Each row is where one point has got to under a steady rotation. How many ticks took it there?
The counts run from 0 to 443.
[-15.9, -30.6,  -8.7,  -2.3, -17.6,  -7.2,  -7.2,  14.1,  36.1, -17.0,
 -17.0,  19.7,   0.9,   4.5, -11.5,  19.8,   0.0,  39.0, -22.7, -38.8,
  -4.4,   5.0, -30.5,   4.0, -29.8,   5.1,   7.0,   1.3, -13.5,   1.8,
  22.5,  28.1, -15.7,  -1.3, -22.6,   6.3,  39.3,  -1.0,  23.9, -18.2,
  36.6,   2.4,   4.6,   8.8,   8.8,  -4.1]  436
[ -6.7, -27.0, -19.7, -12.8, -22.3,  -7.5,  -9.4, -13.7,  25.6, -13.8,
 -12.1,   7.9,   4.6,   8.5, -22.9,  12.2,  13.8,  36.4, -31.8, -31.5,
 -13.1,  17.8, -12.4,  -0.2, -12.6,  16.8,  17.4,  19.6,  -5.8,   2.8,
  35.1,  28.2, -16.4,  -2.4, -29.4,   4.1,  15.4,  10.3,  13.9, -12.0,
  39.1,   6.7,  15.8,  24.6,  12.1,  -0.2]  433
[-11.7,  16.8,   6.5,  37.0,   5.7, -12.6,   3.5,  21.8, -13.4,  -9.0,
  28.4, -12.5,  13.6,  32.8, -14.9, -47.3,  24.7, -23.6, -16.2,  17.7,
  32.6,  -6.6,   3.3,  -4.7,   5.5,  23.2,  -5.4, -29.0,  -5.4,  -7.4,
 -20.9,  15.3, -29.7, -13.9, -21.7, -12.7,  13.8,  27.9,   3.0,  -2.7,
   0.3, -15.6, -14.6,  11.2, -17.8,  -2.5]  283
[ -7.8,  36.2,   0.3, -17.5, -26.4,  11.6, -27.2,  35.0,   2.5, -15.9,
  -2.2, -20.8, -43.2,   2.0, -22.5,  -4.9,  12.8,  11.5, -15.0,  21.4,
  18.7, -39.8,  11.5,  10.0, -13.7, -23.0,   3.6,  16.7,   2.5,  31.1,
  15.3, -18.2,  16.4,   1.7,  20.1, -14.1, -14.9,  -0.8,  -5.8,   7.3,
 -31.2, -21.1,  -7.2,   3.1, -20.0,   2.3]  53
[  1.6, -27.4,  24.3,  10.4,  27.8, -18.4,   6.7,  -4.6,   3.6,  31.6,
 -29.5, -15.9,   1.6,  -6.7,   6.9,  30.8,  -7.4, -24.0, -19.0,   5.9,
  -5.8,  14.7,   1.6,  -1.7,   6.7,  18.4,  15.7,   3.4,  10.2,   0.4,
  -2.2,  13.7,  10.5,   0.0,  10.3,  -5.5, -23.1,  -9.4, -24.7,  14.8,
 -48.9, -51.8,  20.7, -20.5,   6.7,   7.4]  131
[ -8.1,  34.6,   7.6,  15.9,  37.6, -30.0,   9.3,   5.2, -18.7, -22.5,
  27.7,  -8.6,  37.7,  26.9,  13.6, -25.1,   0.0,   4.1,   6.2, -16.9,
  33.1,  -7.0,  -2.1,  10.5,  10.8,  19.8,  -4.7,   0.1, -27.8, -15.6,
 -15.0,   6.6, -13.0,  13.4,  -3.0, -11.5, -14.3,  34.8,  11.6,  26.0,
  14.0,  15.7,   3.3,  -0.9, -20.6,  15.8]  392
[ -2.4,  -4.2, -22.5,  -2.0,  -6.1,  -5.8,  -1.8,  39.0,   4.7,  27.1,
 -22.7,  11.0,  -1.4,  -4.1, -14.4,  -9.2, -24.4, -20.8,   6.5,  11.0,
  35.1,  -8.2,  13.4,  27.0,  -4.6,  33.2,  16.2,  15.3,  41.8,  18.8,
   5.6,  28.7,   2.2,  -2.3,  26.9, -22.5,  -8.2,   7.0,  -6.8, -11.2,
 -15.5, -24.4,  39.0, -16.4,  -4.7,  -9.1]  412
[  6.6, -14.9, -25.0,  -7.0, -16.1,   7.7,  19.0,  -7.4,  -4.4, -17.5,
 -10.6,   9.2,  33.6,   6.2, -10.2,  25.8,  11.6, -13.8,   0.9,  -4.2,
 -38.4, -20.4, -33.4,   4.5,   5.1, -39.1,  18.9,  -5.6,  -4.3, -27.1,
 -11.4, -41.5, -10.1, -21.8,   0.3,  -7.2,   5.6,   3.7, -13.9, -10.8,
 -35.4,  -0.2, -25.3, -14.4, -32.9,   1.1]  349
[ 16.1, -29.3,  -1.6,  -9.5, -13.0, -18.2,  -4.7,  29.8,   8.1,  -7.9,
  -3.8,   7.0,  13.2,  -1.5,  -6.3,  45.7,  -9.3,  -3.5,  11.8,  -3.3,
 -30.0,  -7.0,  -1.3,  22.4,  -6.4, -23.4,  35.6,   1.2,  -6.0, -31.6,
   5.3, -25.3,  31.2,   5.3,   7.9,  -5.9,  -3.2,   8.1, -18.6, -25.6,
 -29.6, -10.8,  20.8, -40.8, -25.3,   7.5]  233
[  3.7,  20.8,  16.5,  13.7,  -3.8, -27.0, -21.9,  56.0,  -2.6, -13.4,
  31.1,  -7.8,   3.5,  30.9,  -6.9, -22.8,  -1.2,  18.6,   3.2,   5.1,
  33.0,   4.2,  20.8,  18.4,  -6.7,  20.4,  17.4, -16.9,  -6.4, -19.0,
   5.0,  10.4,   7.8,  18.4, -12.1,  -2.2,  10.0,  39.0,  -9.5,  -5.3,
  12.2, -14.3,  26.4, -10.8,  -8.8,  -1.8]  401
[  0.7,  24.3, -29.1, -29.1, -25.2,  32.3,  -2.0,  15.1,  -7.3,   2.6,
  -2.9,   1.7,  -2.5,  -3.7, -29.7,  -5.1,   9.6, -14.3,   0.9,  13.8,
  15.2, -53.9,  -2.3,  15.5,  -4.1, -20.3,   3.7,  36.2,  29.9,  12.2,
   5.9, -23.3,   7.6, -18.1,  12.4, -12.3, -20.4,   4.3, -11.3,   3.3,
 -34.9,  -1.2,  -5.0,  -4.6, -27.1,   6.8]  60
[-17.6,  31.6, -36.0, -16.1, -20.2,  30.6,  15.5,  -8.8,  -5.8,  -2.6,
  24.4,  12.8,   7.5, -22.8,   0.0, -10.9,  -2.9,  31.8, -11.4,  11.0,
  21.3,   2.3,   0.9,  16.0,   4.6,   4.9, -24.1,  18.7,  18.5,  -0.9,
  44.0,  -9.3, -52.1,  -9.1, -20.8, -15.0,   1.3,   2.0,  16.6,  23.8,
  13.8,  10.1,   3.5,  -6.5,   7.0,  -1.4]  185
[-14.5, -36.0,  -2.5,   0.8, -20.3,  -6.5,  -6.2,  14.0,  35.7,  -9.7,
 -16.4,  19.1,  -0.6,   1.5, -14.6,  18.1,   2.5,  30.5, -25.1, -37.9,
   0.2,   3.8, -32.0,   1.9, -30.8,  -4.7,   6.7,  -7.0, -14.5,  -8.8,
  26.7,  27.4,  -5.4,   0.8, -29.1,   6.2,  39.5,  -6.4,  18.3, -17.8,
  37.1,   0.9,   4.1,  -0.3,  13.6,  -7.6]  437
[  4.0,  -6.4, -21.4, -29.6, -24.1, -11.2,  -2.0,  -3.6,  10.1, -21.5,
 -24.6, -16.4, -25.4,  10.0,  -3.2,  19.6,   2.9,  -0.3, -11.4,  -2.1,
 -17.6, -11.4, -31.3,  12.0, -19.9, -45.7,  10.8,  -3.6, -15.1,  -9.8,
 -17.3, -29.3,  10.5,  -3.8,  38.0, -17.6,  -1.9, -12.7,  11.5,  -7.1,
 -34.3, -24.6, -21.1, -17.2, -20.9, -17.5]  341
[  7.1, -12.2,  -2.9,  22.0,  -2.9, -33.9, -11.7,  28.1,   7.7, -29.3,
  14.8,   6.9,  36.0,  12.2,   5.8,  23.0, -20.9,  18.2,   1.6,  10.0,
 -21.5,  29.5,   6.6,  16.1,   5.0,   5.3,  27.4, -34.6, -24.5, -27.0,
  12.3, -12.8, -13.1,  12.7,  -6.8,   7.8,  21.6,  27.3,  -8.6, -21.8,
   7.2, -11.0,  22.6, -18.1, -10.2,  -2.6]  115
[  6.9, -10.1, -17.9, -31.5, -25.7,  -9.2,   0.0,  -5.4,   6.7, -18.7,
 -21.9, -14.3, -17.6,  11.3,  -8.0,  19.9,   5.7,  -9.6, -15.7,   1.5,
 -24.3, -13.4, -31.1,  13.3, -15.5, -51.1,  13.8,  -8.4, -13.4, -21.6,
 -12.8, -34.8,  15.6,  -6.7,  29.5, -11.5,  -3.1, -10.0,   7.3,  -5.5,
 -35.8, -21.6, -18.5, -20.3, -21.0, -16.8]  342
[ -3.0,  20.6, -30.6, -14.9, -16.0,  36.8,  36.8,  -7.6, -28.3,   8.7,
   9.3,  22.8,  20.5,   0.4,   3.1,  -8.8,  18.9,   3.9,  13.6, -14.7,
   3.6, -32.1,  -7.5,  16.3,   4.1,   0.1,   2.2,  35.3,  32.5,  -8.8,
   8.8,  -7.8, -31.2, -15.5, -14.9, -26.3, -24.7,   5.7,  -0.2,  17.4,
 -20.8,  24.8,  -6.2,  -2.2, -21.3,   8.9]  68
[ -4.3, -18.8,   6.3,  27.6,   5.4, -24.0,  -8.7,  50.4,  19.0,  -4.1,
  -6.6,  14.5,  22.3, -15.9,  16.9,  39.3, -38.5,  15.1,  11.4,  12.2,
 -12.6,  18.9,  10.2,  14.5,  -1.6,  13.5,  20.2, -21.4,  -7.2,   1.2,
  12.4,   0.4,  -5.6,  12.5,  10.2,  -6.4,  22.1,   1.4, -13.1, -25.6,
 -12.2, -27.6,  27.5, -32.2, -11.6,   6.2]  121
[  8.3, -23.0, -29.0,  -3.7,  -4.2,  -6.3,  12.3,  -0.6,  14.0,  17.3,
 -15.1,   9.2,  11.0,  10.1,  10.0, -17.4, -33.6, -14.7,  -9.1,  -3.6,
  18.3, -15.4, -11.4,  39.5, -32.2, -19.4, -20.9, -19.0,  -0.9, -11.0,
 -40.7, -16.9,  22.1,   7.3,  17.3,  -1.0,  -6.3, -37.9,  -4.8,   7.1,
  21.3,   6.1,  18.1, -22.2,  25.0, -18.4]  93
[-25.0,  11.2,  26.8,  10.7,  11.6, -12.7,  -2.5,  22.4,  10.5,  -6.8,
  -1.6, -13.2, -13.5, -27.2, -19.4,   1.8,  19.6,  18.8, -24.3, -31.9,
  26.7, -18.6,   0.9,  -8.3,  -2.6,  -6.7,  -4.2,  22.7, -19.4,  23.1,
  40.1,  29.2,  21.4,   4.7, -17.1, -29.1,  11.4,  -0.8,  -0.2,  -0.1,
  28.4,   9.4,  -6.3,  -7.4, -28.2,  31.0]  155
[-14.7,  -1.2,   5.7,   6.0,  32.4, -23.4,  20.5,  -3.1,   7.6,  10.3,
  17.9, -23.6,  10.2, -16.5, -20.8, -17.9,   6.6, -26.1, -15.8, -11.5,
  35.5, -19.0,   6.2,  -0.6,  -4.4,  -1.8, -27.2,  31.9, -13.6,   4.5,
 -15.7,  13.6,  24.8, -18.2,  -9.5, -37.4,  -4.9,  -3.9,  -3.1,  -5.5,
  17.0,   9.8,   1.9, -23.7, -29.8,  32.1]  272
[  4.4, -23.2, -37.0,  -0.3, -23.9,   5.8,   2.9,   7.3,  16.8,  12.9,
  -5.0,   7.3,  -8.3,   9.9,   4.2, -18.4, -23.1,  11.1, -13.9,   4.4,
   6.7, -11.6,  16.3,  39.6, -39.7,  -7.1, -17.9,   0.3,   0.3,  17.9,
 -22.8, -15.4,  24.3,  10.2,   4.5,  -6.0, -15.1, -45.9, -17.3,  -7.6,
  34.9,  18.5,  30.2,  -1.9,  27.5,  -7.9]  89
[-17.0,   0.2,   2.9,  11.2,  36.3, -26.6,  22.8,   2.0,   7.0,   4.2,
  20.1, -21.2,  13.6, -10.7, -12.7, -21.1,   7.0, -27.6,  -9.4, -12.3,
  38.5, -20.9,   2.4,  -3.1,  -4.8,   2.8, -26.6,  29.3, -16.3,   7.4,
 -25.4,  18.8,  13.7, -20.6,  -3.6, -41.5,  -0.8,  -3.3,   3.3,  -4.0,
  12.3,   9.0,  -3.1, -19.3, -37.9,  32.6]  273
[ -8.7, -30.4,   3.5,  15.9, -31.2,   8.9,  -8.6,   3.5,  -5.1,  -1.3,
 -19.6,  38.1,  13.6,  25.8, -16.3,  12.5,  15.8,   1.0, -22.8, -23.4,
 -10.0, -14.9, -28.8,  10.2, -16.1,  11.9,  22.4, -25.4,  -4.0, -12.2,
  30.2,  18.3,  -8.1,  10.7, -21.4,  22.3, -16.0,  -0.8,  28.1,   2.3,
  15.3,  26.8,   1.9,  28.3,  25.3, -16.2]  321
[-27.6, -10.1,  28.6,  30.6,  20.0,   0.8,  -6.1,  -2.6,   8.2, -13.2,
  -4.3,  18.6,  36.9,   1.6, -19.4,  28.8,   8.1, -20.2, -11.7, -14.8,
  -1.6, -42.1, -33.4, -21.5,  -1.6,   8.8,  -0.9,  -1.6, -28.5,  12.3,
   7.2,  14.2, -13.6, -15.8, -13.4,  11.1,  -7.4,   4.5,  31.2,   7.5,
 -13.6,  14.6, -23.3,  18.9, -11.2,  22.7]  33
[  8.6,  12.0,  -8.5, -22.5, -10.1, -33.0, -16.9,  10.3,   0.3, -41.0,
  -4.0,  -8.8,   2.6,  19.7,  14.9,  25.9, -17.9,  36.9,  -0.3,  -5.7,
 -18.8,  16.5, -12.2,  25.2,  -5.1, -25.0,  24.3, -15.8, -33.1, -23.7,
  10.3, -31.1,  -0.1,  32.3,  30.8,   1.5,  -5.8,  10.7,  15.1,   7.1,
  -7.0, -11.2,   6.0, -15.0,  -7.4, -13.2]  224
[ -8.9, -24.0, -34.3,  40.9, -12.8, -19.2,   9.1,   9.9,   1.4,  -9.8,
 -12.7,  12.3,  33.9,   0.1, -10.4,  -2.7,  -7.2,  -9.2, -15.5,  22.1,
 -18.3,  29.6,   2.4,   2.3,  18.1,  26.7,  24.4, -28.5,   2.5,  15.4,
  11.3,  10.1, -41.7, -10.5,  -3.3, -16.0,  24.2,  11.1, -13.2, -32.1,
  16.9,  -9.2,   8.4,   8.1, -13.8,  -3.3]  2
[ -9.7, -31.1,   0.0,  19.4, -31.7,   6.5,  -9.7,  -2.3,  -6.8,   0.3,
 -20.8,  34.4,  13.1,  17.4, -16.1,  13.2,  16.6,   2.6, -25.6, -20.9,
 -12.9, -13.2, -20.7,  10.9,  -9.3,  12.7,  21.1, -24.5,  -6.6,   0.5,
  37.3,  19.3,  -5.9,  16.7, -18.5,  15.3, -22.4,  -6.1,  25.3,   1.3,
  23.8,  31.7,   5.1,  28.9,  24.5, -16.1]  322
[ -7.0,  -1.2, -17.3, -22.4, -28.4,  20.6,   4.2,  -9.1,   4.3,   5.1,
  49.2,   4.0, -20.7, -11.0,   6.6,   1.9,   2.2,  38.9, -16.2,  10.3,
  17.8,   8.7,  18.2,  19.2, -23.2,   7.2, -25.8,  25.3,   2.5, -17.2,
  29.6,  -6.1, -25.0,  -3.9, -31.6, -15.3, -17.3,  -8.3,  30.8,   9.5,
   5.1,   6.2,  20.4, -15.8,  24.3,   0.5]  191
[-19.1,  10.9,  38.0,  10.2,  20.0,  -8.5,  -6.9,  25.0,  19.7,  -8.8,
  -7.2,  -4.6,  15.9, -11.7, -19.0,  10.3,  20.4,  19.6, -25.9, -43.0,
  23.9, -20.3, -22.4,  -7.4,  -1.9, -10.5,   1.7,   8.1, -20.4,  -1.5,
  36.8,  23.7,  16.3,   3.7, -29.2,   3.4,  26.2,  13.3,  -7.9,  15.6,
  29.4,   1.0,  -9.5,  -8.5, -14.2,  25.2]  152
[ -1.4,   1.2,  19.8,  26.2,   7.9,  13.0,  27.6,  13.9,  -3.0,   3.8,
  18.3,  -7.3,   2.5,  -7.1,  46.5,  15.1,  15.6,  46.7, -11.8,   0.5,
 -22.8,  14.0,  15.7,   1.6,  -6.6, -10.6,  -2.6, -19.8, -14.1,  -6.4,
  -0.6, -24.5, -18.4,  11.4, -35.9, -10.1,   4.0, -25.4, -40.6,  18.5,
 -11.3, -19.0,  -7.1, -15.3,   2.1,  20.7]  364
[  7.6, -29.7, -12.0,   1.6,  -6.6, -13.0,  11.6,  25.1,   0.7,  -0.1,
 -13.1,  14.5,  17.9,  -9.2,  -0.1,  44.4,  -9.6,  -7.4,  16.3,  -3.5,
 -35.4, -12.0,  10.0,  16.6,   0.1,  -8.4,  34.0,  16.1,   0.0,  -1.8,
   1.1, -14.5,  22.0,  -1.8,  15.1, -25.8, -14.1,  -3.3, -20.9, -33.9,
 -35.0,   1.0,  15.1, -26.2, -36.6,  20.3]  236
[-17.9,  -8.2, -18.9,  27.9,   2.4, -10.9,   3.9,   2.9,  13.3,   2.8,
 -19.2,  -0.7,  16.2, -36.6,   3.4,  16.5, -25.4,  13.3, -27.1,  25.9,
  -8.6,  42.1,  10.7,  -0.5,  17.8,  20.6,   3.5, -23.3,   6.0,  25.5,
  41.3,  11.1, -42.7,   1.6,   5.5, -15.1,  23.4, -10.6, -13.9,  -3.3,
  10.5, -29.6,  16.7,  -9.5,   7.4,  -1.4]  9
[-10.6,  18.9, -14.1, -22.4, -17.5,  26.6,  13.5,   1.9,   4.7,   2.8,
  35.5,  12.6,  -0.9,  -9.5,  12.9,  -3.6,  -2.8,  40.9,  -7.2,   1.9,
  27.0,   5.6,  -6.7,  15.4, -15.2,  -2.9, -27.1,   5.6,  10.9, -28.6,
  29.8,  -6.6, -47.0,  -4.3, -33.3,  -5.3,  10.3,   2.3,  27.7,  26.2,
   4.4,  -3.7,   4.8, -21.9,  20.2, -11.1]  188
[ -2.9,  20.7,   7.5,  10.3,  46.9, -17.2,  14.9, -10.3,  -8.5,   2.1,
  11.8,  -6.4,  55.7,  14.8,  -0.8, -18.2,  -9.1, -28.3,  -2.0, -13.6,
  32.4, -29.5, -13.2,  13.6,   6.8,  -0.4, -18.2,   4.2, -17.6, -15.8,
 -32.4,  -8.4,   7.4,  -0.9,  -2.1,   8.3, -21.7,  12.2,  -7.8,  39.6,
   7.2,  15.0,   1.3, -12.2,  -5.8,  18.3]  386
